Each row is where one point has got to under a steady rotation. How many ticks took it there?
The counts run from 0 to 256.
[ -2  11   4  12  -5  22  23 -23 -15   7  -4 -19   2]
34
[ 19  -1  13   2   2  24  13 -22   8   9  -1 -19  15]
63
[ 19   8   5 -15   8  19  10 -16  13  18  -1 -23   1]
238
[  7  -6  -7 -11  -6  30  10 -10 -10  26   2 -15  -4]
106
[ -4   3   3  12   2  23  20 -19 -19  20  -4 -12  -1]
121
[  8   6  13  12   2  20  20 -25  -2   4  -3 -20  12]
44
[ -6  17  -3   2   4  18  24 -18 -16  16  -5 -18  -8]
231
[  1  -1  -7  -6  -8  31  15 -13 -14  22   4 -14  -5]
88
[ -4  18   0   5   8  17  25 -20 -16  16  -6 -18  -6]
222
[ -3   0  -6   0  -1  28  17 -13 -20  25   1 -11  -7]
125
[ 15  -2  14   9   8  20  14 -23   4  15  -5 -14  14]
104
[ 20  -5  10  -4   8  24   8 -19   8  21  -3 -17  12]
123
[  4  13 -10 -16  -4  25  15 -11  -6  21   0 -20 -10]
253
[ 19  -7   2 -13  -4  29   7 -14   7  17   3 -19   7]
73
[ 18  10  12  -1  16  15  13 -21  10  14  -7 -22   7]
219
[ -3  13   4   9  10  16  22 -21 -15  19  -8 -14  -6]
190
[ 11   5  14  11  17  15  15 -22  -1  18  -8 -15   9]
168
[ 21   0   9  -7  -2  24  10 -19  11  11   0 -21  11]
45
[ -3   3   4  14   3  22  21 -21 -18  18  -4 -12   3]
112
[ -4   9   3  11   9  18  22 -20 -16  21  -7 -12  -2]
167
[ -3   5  -6  -1 -12  28  19 -15 -18  15   2 -18  -4]
47
[ -5   4  -4   4  -8  29  21 -17 -20  14   0 -16  -2]
61
[  3  14  12  10  15  13  21 -22  -3  15 -10 -18   3]
209
[  9   4  -6 -19   3  24  11  -8  -2  29   1 -15  -9]
193
[ 13  14  12   6  14  13  17 -23   5  12  -8 -22   6]
237
[  5  16  12   9  14  12  21 -23  -2  10  -9 -20   4]
232
[ 20   9   6 -12   8  17  11 -16  14  15  -3 -24   5]
247
[ 21  -7   9  -7   4  26   6 -16   8  22  -1 -16  10]
114
[ 19  -3  13   3   4  23  11 -22   9  14  -3 -19  14]
86
[ 20  -8   6  -9   2  28   7 -16   8  21   1 -15   8]
105
[ 11  -6  -5 -13  -8  32   9 -10  -4  24   4 -16  -1]
92
[ 19   7  12   1   3  20  14 -25  10   5  -4 -24  14]
17
[ -5  15  -6  -3   4  20  22 -16 -16  22  -3 -15 -12]
217
[  7   8  -8 -18 -11  27  14 -12  -6  16   3 -21  -6]
5
[ 19   5   4 -15   9  19   9 -14  11  24  -3 -18   1]
206
[ -2   2  -6  -6 -12  31  18 -14 -17  17   3 -16  -4]
56
[  6   3  14  16  11  18  18 -24  -6  15  -7 -13   9]
131
[ 16   7   0 -21   2  21  10 -12  10  21   0 -24  -3]
243
[  2   3  -8 -10 -12  31  15 -14 -12  17   3 -20  -4]
42
[ -5   6   3  11  -4  24  23 -21 -18  11  -2 -16   2]
66
[ -2   5   6  13  -3  23  23 -23 -16   9  -3 -16   5]
57
[  0   3  10  15   1  22  22 -25 -13   9  -6 -15   8]
71
[ -3  -2  -6  -3  -6  31  15 -14 -19  22   1 -13  -4]
102
[  2   4  11  16  11  19  21 -23 -10  16  -9 -13   5]
140
[ -5  11  -5   0  -9  25  23 -15 -16  11   0 -20  -6]
15
[ -2   9   5  13  10  18  20 -21 -16  21  -7 -12  -1]
158
[ 11   6  14   8   2  18  19 -25   2   4  -5 -23  14]
35
[ -5  16  -2   2   8  19  22 -16 -17  21  -5 -15  -8]
208
[  0   1  -7  -2 -10  30  17 -14 -18  20   2 -14  -4]
79
[ 19   7   1 -18   7  20   9 -14  11  20  -1 -22  -1]
229
[ -2   2   4  14  -2  24  22 -22 -18  15  -4 -14   2]
89
[ 12  -4  -5 -15   2  27   9 -10  -2  31   2 -14  -3]
147
[ -5   2  -1   6  -5  28  19 -18 -21  17  -1 -13  -1]
84
[ 14  13  11   3  14  14  16 -23   9  14  -9 -22   7]
228
[ 15  -6  -4 -14  -7  29   9 -13   0  22   4 -18   3]
78
[ 10  -3  -5 -14 -10  32   8 -11  -2  20   6 -17   1]
69
[ 18   8  10  -3   2  19  13 -22  12   7  -2 -23  11]
8
[  2   1  11  16   8  20  20 -25 -11  15  -6 -13   7]
117
[ -4   1  -2   5   3  25  19 -16 -21  24  -1 -11  -5]
139
[  3  -3  -7  -9  -8  31  13 -11 -13  23   5 -12  -4]
97
[  8  10 -10 -20  -2  22  14 -10  -3  24   2 -21  -9]
239
[  5  17  12   8   9  13  23 -24   0   8  -8 -20   5]
255
[ -1   4  -7  -5   3  27  15 -11 -16  28  -2 -13  -8]
157
[ -4  16  -6  -2   1  19  23 -15 -16  18  -4 -18  -9]
240
[ 18   3  12   3   1  20  13 -22   8   6  -2 -22  14]
40
[  8  10  13  11   1  17  20 -26  -1   2  -4 -22  10]
21
[ -4  19   4   8   8  15  24 -22 -11  13  -7 -18  -3]
236
[ -2   6  -6  -5   4  24  18 -12 -16  28  -3 -12  -9]
180
[ 18  -2  13   4  13  19  12 -21   8  19  -5 -15  11]
141
[ 15  -3  -2 -16  -9  31   9 -13   1  18   4 -20   3]
55
[ 18  -3   6 -10  10  22   7 -16   9  27  -2 -14   6]
160
[  1  10  -9 -14   2  23  18 -11  -9  26  -2 -17 -11]
221
[  0  -1  -7  -5  -1  28  16 -11 -17  28   0 -10  -6]
134
[ 12  13  12   6  16  13  18 -22   5  13  -9 -20   7]
214
[  5   0  -8 -11   1  28  12 -10  -9  31   2 -13  -6]
152
[  8   8  12  12  17  13  18 -23  -3  18  -8 -14   6]
177
[ 14  10  13   5   5  17  18 -24   7   3  -5 -24  11]
3
[  8  -6  -4 -13  -5  30  11 -10  -5  27   4 -14  -2]
115
[ -4   0  -4   2  -5  28  18 -16 -20  21   0 -13  -3]
93
[  5   0  -7 -12 -13  31  14 -12  -9  18   5 -20  -3]
51
[ 19  -1  11  -3   0  24  11 -21  11  10  -1 -22  14]
54
[  4  -4  -6 -10  -1  29  10 -10  -9  29   2 -13  -5]
129
[ 12  -1  15  13  10  20  15 -24   0  14  -6 -15  12]
113
[ 20  -6   8  -4   2  26   7 -18  10  18  -1 -18  11]
91
[ 16  -8  -1 -14  -1  30   8 -11   3  27   4 -15   3]
110
[  7  -4  -6 -13 -10  31  12 -11  -8  21   4 -16  -2]
83
[ 21  -5   8  -6  -1  26   9 -19  10  14   0 -19  13]
68
